Which row each row swaps with, under one turn or mirror
K_171: -4 -1 7 10 -7 -19 10 -16 -1 7 5 -8 4 -1 11 -4
K_357: 4 -3 -15 9 -11 -20 -13 11 26 -24 5 -8 2 8 1 -13
K_365: -5 -19 0 20 -22 -13 -6 -2 8 -12 31 0 -9 -4 -14 -22
K_920: 3 -7 -21 9 0 -23 -3 8 26 -16 4 -20 -4 10 14 -13
K_568: 25 -15 6 22 6 -20 -18 7 9 17 23 -13 -11 4 17 -14
K_798: 7 -21 2 10 3 -5 -10 2 10 -5 43 8 6 12 27 -25
K_983: -4 6 11 23 -15 -27 7 -4 -2 13 29 -16 -6 9 -6 -11
K_368: -4 -19 0 24 -23 -3 -4 -2 10 -7 26 -2 -6 -11 -12 -16
K_80: 19 -3 8 15 -37 -11 -18 5 -7 8 33 -20 1 24 7 -15
K_11: 2 -4 -12 -2 -10 1 -9 15 7 13 18 -11 13 1 33 -18
K_721: 1 -17 6 25 -26 -7 -5 -3 19 -4 25 -2 -4 -16 -2 -14
K_848: 5 -6 2 3 -8 7 15 8 0 1 24 9 -12 19 6 -22
K_803: 12 16 2 24 -29 -23 -17 6 6 6 12 -30 -4 10 10 -15
K_623: 13 -9 1 -2 -5 0 0 3 21 -11 35 2 7 5 20 -31
K_718: -5 -16 -5 18 -15 -16 -7 1 2 -22 31 2 -12 9 -13 -26
K_912: 13 -20 -10 9 4 -8 -11 24 1 15 10 -16 9 5 15 -8
K_875: 23 -3 -6 14 -2 -16 -12 10 -19 -22 27 -10 -11 16 18 -12
K_37: 25 3 8 20 -36 -16 -17 4 -2 7 26 -26 0 17 8 -21
K_411: 16 -4 7 8 -34 -3 -17 9 -9 7 34 -12 1 29 8 -16
K_69: 14 -13 -1 8 -16 0 -19 25 -17 11 23 -9 5 23 2 -15
K_223: 21 6 7 20 -36 -22 -12 0 5 6 24 -26 -3 10 10 -14
K_952: 5 -5 -9 -2 -10 -2 -8 17 9 12 17 -12 14 0 32 -17
K_826: -4 1 -5 0 5 -15 -8 -6 8 -3 -4 -18 0 10 11 -28
K_913: 3 -3 4 11 -3 0 18 6 1 11 21 -3 -17 27 13 -18
K_196: 20 -17 11 28 -14 -10 -25 -11 1 3 24 4 -5 8 13 -10
K_162: 17 -1 -25 3 -16 -21 6 6 3 -10 34 -22 0 16 14 -1
K_522: 21 0 6 18 -40 -15 -15 4 0 2 31 -21 2 22 10 -18
K_473: -6 -4 -5 9 -5 -13 -13 -2 -2 -17 13 -4 -13 16 -14 -31
K_495: 30 4 -15 5 -4 -19 -10 10 -5 -18 27 -21 -3 10 18 -8
K_489: 3 4 -15 -6 -22 -2 -15 25 7 14 25 -9 9 2 18 -18
K_648: 9 -21 -12 12 6 -10 -11 27 1 15 17 -11 5 -2 10 -7
K_691: -4 -19 -2 22 -26 -7 -6 -1 11 -13 32 0 -8 -7 -8 -21
K_870: 5 -2 -15 11 4 -25 -5 7 26 -15 4 -20 0 12 11 -12
K_475: 15 -9 1 25 3 -18 -11 4 -16 -20 24 -5 -6 10 28 -15
K_393: 1 -2 -17 10 -8 -24 12 -7 0 -4 32 -16 -3 30 12 -4
K_427: 4 4 -1 -3 -1 -16 -10 -8 9 -5 -6 -19 -1 17 10 -24
K_48: 9 -5 -1 -5 -5 6 17 8 16 -4 23 6 0 2 10 -21
K_491: -1 -15 1 27 -18 -1 -12 8 17 3 13 2 -1 -13 1 -15

Swapped with K_913: K_475
Swapped with K_69: K_473
Swapped with K_568: K_171
Swapped with K_875: K_848

Which row each row swaps with, under one turn or mirror
K_664: 18 13 -11 -10 1 -3 -15 -27 3 5 1 -8 11 -7 22 -7 -8 -21 21
K_607: -14 -3 8 14 -5 9 -35 -2 8 -11 30 1 4 5 14 14 -28 -1 17
K_924: 14 21 -1 -15 0 1 -13 -20 -1 1 9 -9 14 -3 10 -9 -2 -26 11
K_837: -8 12 7 -14 4 -20 -22 -5 -6 -12 -1 -6 17 1 -2 -4 -7 6 16
K_703: 5 7 -12 -17 6 5 -14 -26 5 7 12 -11 20 -3 11 -10 -15 -29 15
K_757: -17 4 2 -5 26 7 -19 -15 14 -11 19 -22 -7 2 13 6 -27 5 8
K_254: 7 -5 1 11 -8 -1 -15 -18 2 3 -2 20 5 18 3 1 -14 0 1
K_979: -2 2 -3 17 0 -12 -21 -17 8 -3 5 31 -3 6 -6 9 -26 -1 -7
K_183: -2 5 8 -10 -2 -5 -24 -6 -5 -16 1 10 15 -12 -6 -14 -5 -2 19
K_494: -2 1 -1 17 -16 -6 -31 -15 5 -1 3 21 -1 13 -4 4 -22 -8 0
K_359: 4 5 -7 5 18 -1 -22 -15 13 4 30 1 11 6 -23 5 -34 -21 18
K_532: -9 -7 4 19 5 6 -39 -10 9 -13 31 -2 3 6 19 14 -22 -2 17
K_134: -5 16 3 15 -11 -5 -8 -3 0 -8 28 -15 6 0 -7 11 -27 -1 33
K_557: 16 5 -17 -12 1 3 -16 -5 -7 -4 16 -16 -1 -3 -2 23 -20 -2 24
K_47: -2 19 0 -1 -7 3 -15 -17 6 -1 23 -6 -28 -5 24 -4 -26 -10 -5
K_606: 18 10 -17 -7 -9 -6 -16 -2 -2 -5 19 -9 4 -11 -15 20 -18 -7 14
K_567: -8 2 7 22 -15 -17 -25 -17 7 1 6 9 -4 12 -3 0 -18 1 -6
K_295: 6 21 -10 1 -4 -14 -17 -18 2 2 25 -3 -24 -9 14 -7 -34 -8 -7
K_209: -5 -6 -14 25 17 -9 -9 -12 11 -29 15 -4 8 -13 6 5 -9 0 12
K_892: 7 10 6 14 -13 -9 -1 -9 1 -4 32 -2 12 7 -11 8 -29 -3 29
K_387: 8 0 2 3 16 2 -15 -12 15 4 27 -1 6 12 -22 6 -37 -19 10
K_961: 2 18 -7 1 -6 -1 -17 -20 7 -7 24 -1 -24 0 17 -4 -23 -9 -17
K_604: -10 9 13 -9 1 -15 -22 -5 -9 -13 7 2 15 -8 0 -16 -4 7 9
K_511: -21 24 2 -1 1 -16 -27 -1 -5 -14 14 2 8 -6 -8 -13 -8 0 9
K_103: 3 9 -4 19 -14 -6 -7 -2 -4 -11 28 -12 9 4 -8 15 -25 -3 30
K_536: -10 -7 7 -1 25 6 -15 -14 12 -13 18 -14 -2 2 19 4 -21 14 11
K_488: 14 10 -12 -13 -1 3 -13 -24 4 8 16 -8 14 -5 8 -14 -7 -30 10
K_154: -4 17 1 -1 -12 -6 -10 -22 8 -9 21 -12 -25 -6 15 1 -32 -16 -6
K_423: 10 9 -13 -5 4 4 -10 -29 2 -2 8 -6 19 -5 13 -20 -10 -27 9
K_835: 2 2 -1 16 11 -10 -8 -17 8 0 15 -2 -3 -22 16 22 -2 5 -4
K_526: -9 12 -1 -2 2 2 -13 -17 4 1 23 -7 -26 -2 19 -4 -38 -12 -7
K_36: -6 -11 -14 20 14 -4 -5 -9 10 -24 22 2 2 -8 13 -6 -4 2 15
K_889: 2 3 0 3 -22 -7 -18 -17 14 5 8 19 11 7 -15 4 -18 -3 2
K_94: -17 0 5 -2 26 7 -19 -13 17 -19 18 -17 6 1 18 4 -20 7 9
K_839: -18 5 9 -5 3 -13 -19 4 8 -15 -1 2 -3 -10 4 -8 2 2 8
K_737: -2 22 1 5 -9 -2 -12 -16 -1 -4 21 -8 -23 2 16 -11 -37 -10 -3
K_575: 14 5 -7 -15 0 2 -5 -31 7 -4 9 -9 13 -10 10 -9 -8 -31 10
K_760: 6 -1 -6 -3 22 8 -15 -24 15 9 23 -2 10 5 -16 6 -34 -22 11
K_364: 13 8 9 13 -5 -9 3 -10 0 -10 24 -6 12 2 -14 15 -33 6 20
K_714: 10 -14 8 -1 15 -7 -21 -3 -6 0 41 -5 16 1 -10 -6 -18 -6 14
K_426: 9 3 -5 -12 -2 -3 -16 -24 -4 2 -2 -16 12 -8 14 -12 -3 -18 16
K_449: 1 -12 -8 25 12 -4 0 -9 0 -17 28 6 9 -15 7 -1 -7 3 10
K_625: -1 17 -2 7 -12 -4 -20 -23 3 2 22 5 -24 -13 7 -3 -35 -10 -9
K_407: 4 -20 5 4 11 -6 -23 0 0 4 32 -2 21 -1 -6 -9 -12 -10 8
K_50: 3 -18 -13 25 13 0 1 -13 7 -12 23 8 8 -10 6 -6 -8 2 10
K_582: 0 8 -9 18 21 -12 -10 -22 5 7 26 0 1 -20 9 19 -12 -4 -5

Swapped with K_209: K_364
Swapped with K_532: K_714
Swapped with K_449: K_103
Swapped with K_604: K_494
Swapped with K_892: K_36
Swapped with K_526: K_703

Which row each row swaps with, under one turn or mirror
K_697: -12 -15 0 -21 -15 -1 6 0 0 -1 -1 -9 0 -13 -5 -26 -15 2 -12 11 -2 13 -8
 -2 -21 15 -9
K_932: -22 -17 -5 -23 -11 11 14 -4 -8 -8 1 0 -2 -7 -4 -25 -8 -3 -7 10 -7 4 1 4
 -28 8 -4
K_984: -2 21 7 -1 -23 20 18 -1 12 -11 16 -2 -1 3 9 -12 -18 8 -13 19 8 0 -5 1 6
 -5 -11
K_341: 4 -14 3 -9 18 6 5 2 11 -14 7 -8 19 19 2 -7 -23 -1 9 8 -30 -20 -6 14 -30
 0 8
K_272: -19 -12 -3 -25 -14 10 16 -4 -11 -6 1 -5 -2 -8 1 -27 -15 -6 -8 14 -1 4 2
 7 -24 10 -4
K_14: -7 -13 5 -8 -6 0 25 -4 -28 -12 17 9 10 17 25 0 -23 10 -6 13 -3 8 -18 13
 -2 3 -8
K_446: 5 -3 -11 -11 16 9 -2 -5 27 -9 7 -18 18 6 -4 -12 -22 2 -5 11 -23 -19 -1 9
 -29 -2 5
K_841: -22 -14 0 -19 -5 15 25 8 -1 -9 14 4 -2 -3 -5 -20 -8 -2 -14 6 -16 1 14 16
 -26 11 -3
K_129: 10 18 -6 -6 -2 15 7 -7 29 -9 11 -15 3 -2 6 -18 -28 10 -15 14 3 -6 3 -6
 -6 1 -8
K_216: -13 -4 12 7 5 17 2 11 -2 -19 4 -12 9 7 11 -8 -13 -9 -25 14 -6 -19 -3 7
 -18 -20 19
K_110: 0 11 -5 -15 11 4 13 3 23 -14 26 -22 18 0 5 2 -7 9 -14 0 -14 -6 -33 10 10
 3 -8
K_441: -8 -3 -6 -17 25 1 1 8 28 -18 16 -8 4 -18 6 3 -8 16 -21 10 1 -6 -21 -1 -3
 -4 -11
K_819: -26 -4 4 -7 -4 24 17 14 16 -21 0 11 9 12 9 13 -5 14 -9 0 -8 -13 -31 17
 -11 -15 4
K_510: -16 -17 -15 -26 23 7 -3 -4 -20 4 6 -12 23 11 7 1 -17 12 -17 -7 0 -1 -8 7
 -23 -9 -7
K_271: 6 8 -13 -8 4 16 1 -9 29 -12 12 -20 4 -3 -4 -20 -25 9 -12 11 -5 -4 4 -7
 -15 -8 -9
K_117: -9 14 -1 -20 14 2 17 -5 27 -25 26 -19 18 4 10 -5 -8 4 -17 6 -8 -9 -26 12
 6 -1 -8
K_160: -4 21 3 1 -15 21 13 -3 16 -11 11 -6 4 0 11 -19 -22 13 -16 23 12 -2 0 0 1
 -5 -6
K_622: -22 -10 -2 -14 -10 9 21 4 4 -9 15 11 -8 -3 -3 -25 -15 -2 -7 4 -17 -3 6
 18 -29 8 1
K_905: -5 2 5 -21 20 14 8 -6 11 -8 -6 3 18 13 20 21 -34 15 -3 -3 14 0 -4 5 -18
 -11 10
K_503: 9 6 -13 -7 13 11 0 -5 29 -8 9 -18 11 4 -10 -20 -27 6 -9 6 -16 -13 1 1
 -22 -5 -1
K_46: -4 0 6 -17 -2 6 25 11 23 -6 35 16 1 5 -1 2 -18 18 -11 -13 -20 -3 0 17 -6
 1 1
K_801: 2 -11 12 -10 2 -1 25 3 -20 -9 22 7 18 18 21 5 -23 4 5 16 -20 -5 -24 10
 -11 7 -1
K_340: -10 -4 8 -13 14 21 16 -7 -4 -13 -16 -2 16 13 27 7 -21 3 -8 5 18 -6 -4 2
 -17 -17 13
K_203: -8 -17 -3 -20 -18 6 5 2 -2 1 -4 -10 5 -12 -4 -14 -17 2 -12 5 -3 13 -18
 -5 -14 17 -18
K_249: -12 -16 -2 -21 -19 8 9 5 -6 0 -2 -10 2 -14 -2 -24 -16 -2 -12 12 -3 9 -9
 0 -18 13 -9
K_811: 2 -7 -2 -20 -15 -2 8 8 11 1 9 -14 11 -8 -2 -9 -22 15 -13 5 -4 11 -29 -1
 2 16 -22
K_583: -8 4 10 -14 18 9 -21 9 8 9 7 4 24 22 -8 2 -16 19 -3 13 3 3 -8 -3 -11 -9
 -8
K_314: -11 -15 -9 -17 8 4 17 -4 -32 -5 16 -1 17 14 23 7 -21 11 -11 6 4 3 -20 13
 -3 -1 -12
K_317: 10 -13 8 -3 17 6 11 0 0 -12 13 -3 22 25 12 -7 -22 -3 8 12 -30 -14 -14 18
 -22 -3 5
K_676: 0 17 6 -3 -18 19 22 -7 19 -8 9 -11 1 0 12 -16 -23 10 -17 22 12 2 -3 0 2
 -6 -7
K_886: -10 -2 -6 -14 16 0 4 -3 24 -22 21 -10 3 -21 12 -3 -7 16 -23 5 7 0 -19 4
 2 -4 -14
K_964: -12 0 15 -33 15 11 -8 12 8 4 1 -12 24 19 -16 0 -13 4 -14 -9 -3 0 -5 11
 -22 -8 10
K_241: -6 -1 17 13 -9 17 -4 15 6 -10 20 -12 8 15 0 -14 -16 1 -27 13 -13 -14 -10
 13 -15 -20 2
K_487: 0 -16 6 -12 0 -3 21 2 -27 -10 22 4 17 14 28 0 -24 8 -6 12 -4 5 -20 15 3
 4 -9
K_629: 3 -3 10 -24 17 12 7 5 14 -5 0 8 17 16 21 21 -33 19 -1 -11 9 1 -12 4 -9
 -11 -2
K_755: 2 -13 8 -4 4 -3 21 3 -19 -17 18 14 14 20 21 1 -30 3 0 11 -22 -7 -17 17
 -8 5 3
K_781: -15 -2 8 -34 14 9 -13 11 6 5 0 -14 29 18 -8 2 -14 8 -13 -11 -5 -4 -7 7
 -22 -7 7
K_632: -21 -6 3 -20 -10 14 25 4 1 -12 17 7 -7 -4 -1 -27 -12 1 -13 8 -18 -1 6 14
 -28 6 3
K_935: -18 -17 -3 -17 -12 10 17 0 -11 -11 1 4 0 -8 7 -30 -11 -6 -11 12 -5 4 0 8
 -28 6 -4
K_863: -12 -17 -17 -22 11 5 10 0 -29 -1 17 -8 20 12 19 1 -24 16 -18 4 3 4 -17
 10 -8 -6 -13
K_342: -13 -2 12 -10 13 17 11 -5 -1 -18 -14 2 12 8 25 14 -24 4 -8 9 21 -8 -7 4
 -19 -15 11
K_54: -23 12 11 -5 -20 21 21 10 16 -10 8 11 3 14 8 8 -11 10 -8 13 -1 -7 -23 19
 2 -9 -2
K_685: 0 -13 13 -4 5 1 24 1 -16 -17 16 12 18 24 21 4 -25 -3 2 12 -17 -4 -18 16
 -10 8 0
K_901: 3 1 4 -22 21 12 8 5 14 -6 0 9 13 8 13 22 -39 20 -3 -12 10 4 -12 5 -12 -9
 4
K_42: -29 -7 -1 -13 6 19 18 12 20 -18 1 2 6 11 1 13 -4 13 -9 -2 -10 -15 -30 25
 -14 -10 3
K_945: 10 14 -15 -6 10 17 0 -7 25 -9 10 -18 3 0 -4 -19 -30 10 -10 10 -3 -9 1 -2
 -14 -3 -10
K_485: 2 3 17 8 -6 13 -7 17 5 -1 23 -8 16 14 -5 -13 -16 1 -26 8 -18 -12 -14 9
 -7 -15 8
K_419: -16 8 27 -29 12 8 -8 6 11 -2 1 -5 25 21 -7 -5 -14 2 -11 -8 -3 5 -2 3 -17
 -4 13
K_361: -17 -6 9 -11 14 21 11 1 -7 -21 -12 -5 14 7 24 8 -20 -1 -5 10 15 -8 -4 7
 -22 -20 14
K_311: 0 3 -5 -12 1 2 10 6 18 -8 25 -23 17 -6 3 3 -9 13 -17 2 -15 -1 -34 7 7 8
 -15
K_13: -21 -10 9 -5 8 19 13 -1 -8 -22 -5 -6 12 6 20 1 -18 -6 -20 8 3 -16 -5 7
 -24 -20 21
K_213: 2 1 7 -21 18 6 14 8 22 -2 9 9 11 13 12 19 -34 24 -4 -18 -2 0 -13 13 -6
 -6 4
K_260: -4 -12 1 -13 -1 0 24 -4 -30 -11 18 5 15 12 26 2 -25 4 -5 9 0 6 -17 10 5
 6 -5
K_67: -2 6 -7 -18 4 0 8 1 25 -11 26 -24 17 -1 1 5 -11 10 -19 -2 -12 -4 -29 8 8
 5 -13
K_724: -8 -15 -11 -19 12 -1 14 -5 -26 -4 15 5 23 16 25 5 -21 14 -12 5 2 3 -18
 12 -2 0 -13
K_699: -9 -5 7 -21 -4 10 32 11 21 -10 26 14 -7 2 -7 -8 -10 13 -13 -9 -18 2 1 16
 -16 2 4
K_829: 3 2 9 -21 7 3 15 10 24 1 21 12 9 14 7 19 -26 26 -8 -18 -7 -2 -8 11 -4 2
 5
K_313: -7 0 13 -20 11 6 -21 4 2 1 -3 2 29 24 -4 -6 -19 18 0 11 9 2 -10 -3 -15
 -10 -4
K_723: -16 -8 4 -32 14 10 -9 13 -2 6 0 -13 27 17 -12 3 -11 9 -16 -8 -4 -4 -6 8
 -27 -8 2
K_504: -12 14 14 1 -29 21 22 3 14 -7 11 2 5 15 11 -9 -20 9 -12 17 1 -3 -13 12 6
 0 -9

Swapped with K_14: K_935
Swapped with K_504: K_13
Swapped with K_129: K_905
Swapped with K_67: K_781
Swapped with K_46: K_341
Swapped with K_829: K_446
Swapped with K_503: K_213
Swapped with K_699: K_317
Swapped with K_216: K_54
Swapped with K_984: K_361

